Each path below is one point turned by a fixed rotation once a step. After each direction that follows a path, write how fast that rotation turns it, in degrees each step (0 if it stays still).
Each turn is a multiple of 5 degrees from 10 to 175, or 0.
Each row of a path follows its step; steps can be skipped.

step 3: [  3  23   4  -2 -15  -1   6 -21   8  -9   8 -17   0  -1   4  -9  25  20
   1  -7  -3   0  -1   7  -7  -5  10   4  11  -4 -17 -13   4   9  -5   4
 -18 -13   3]
step 4: [ -6   3  -9  15  10  14   6  -6  -5  21 -24   3  -3   1  23  -7   0 -15
   4  -4   7   9  -6   0  -5  18  -9   8  17   0 -14  -9 -11   8  -5  -3
   2   8 -14]
step 5: [ -3   3  -2   9 -19  -9   8   9 -13   1  -3  -2  14  -8  -5  10   0  20
  18  24   6  13   7  10   6 -15   7  -7  -7 -12  -9  -5   0  18   2  -7
  10  10 -17]
step 7: [  0 -19   0   0   8   0 -15   0   1  -8 -22 -12   4   4 -13   7  -8  20
   1 -13   9  16 -15  20  -1  -1 -13 -12  10  11  14  -7 -15   5  -6  -6
   4  -7  -6]
step 8: [ -9  -3   4 -25 -15   2  -5  -5   0   6   4  -6   9   5   2   7   4  -1
  -9   3   0  -5  20 -12   6   9   8 -14  -5   1  -5   3  -9  21 -21  24
  -9 -16 -13]
step 11: [  3 -16  11  -2   7   6  12  -7  12  16   3  -2  -5 -15  -9  -7  -2   0
   2   3 -12  -8  17  12   0   0 -26   9  -4   4 -14  29  -3  -6  -9  15
   1  13   1]
step 12: [  9   8  13   7  22 -19  -9  10 -15  -8  -2  10   9  -3   3  -5  -2  10
  12  -4 -21   1  11   8  -3 -13  -2  -8  11  18   5  -6   3 -11   3   3
  -2 -22 -13]
step 14: [-12   6   6  -2  -3  -7   5  18 -12  23 -10   2   0  -3  23  -4  -8  -4
  17   2   0  -5 -18  16  -6   7 -13   5  21   2  -8   3  -7  11   5  -1
 -18   1  12]
step 16: [ 10  -3  -7   3  -4  29  -5   5   5  13   1 -12 -15  -7  -4 -20  -6  16
  15   5 -17  15  -3  -3 -18   5  -5   1 -12  -4 -11 -10  -4  -9  -4  -8
 -16   4   3]
step 17: [  5 -18 -11   3  13  -2  -9   8  -3  10 -22   2  21   1  -2   9 -25   3
  -4  -7  12  10  -6   2  18  -9  -8  -5  -1   4 -11  -9  14   4  -8  -9
  -6 -17 -10]
Directions:
[-1 -2 -1 -4 -2  3 -5 -1  0  2 -6 -2  4 -6 -2  2 -1 -3 -4 -3 -1 -6  4 -1
 -2 -4 -1 -5 -5 -3  7  0 -1 -3 -3  2  4 -2  5] -> 35
[-4 -2 -3 -6  1  7  2  6  1 -2  2  0 -4 -1 -5  3 -5 -2 -5  4  3  6 -4  3
  2  0  3 -1 -5  3 -1 -4 -4  4 -1  0  0 -5 -1] -> 35
[-3  3  0  3 -5 -1  4  0 -5  3  2  1  4 -3  1 -4  1 -4 -4  5  1  5 -3 -1
 -8  2 -4  6 -4 -5  2 -1 -1  3  2  2  5  2  1] -> 70
[ 7  2  2 -3 -6 -2  2  4 -1  2  2 -1  0  0 -3  7  3  2 -2 -4  2  6  1 -3
  2 -8  1  0  6 -2  3 -2  5  1  1  1  5 -2 -5] -> 145
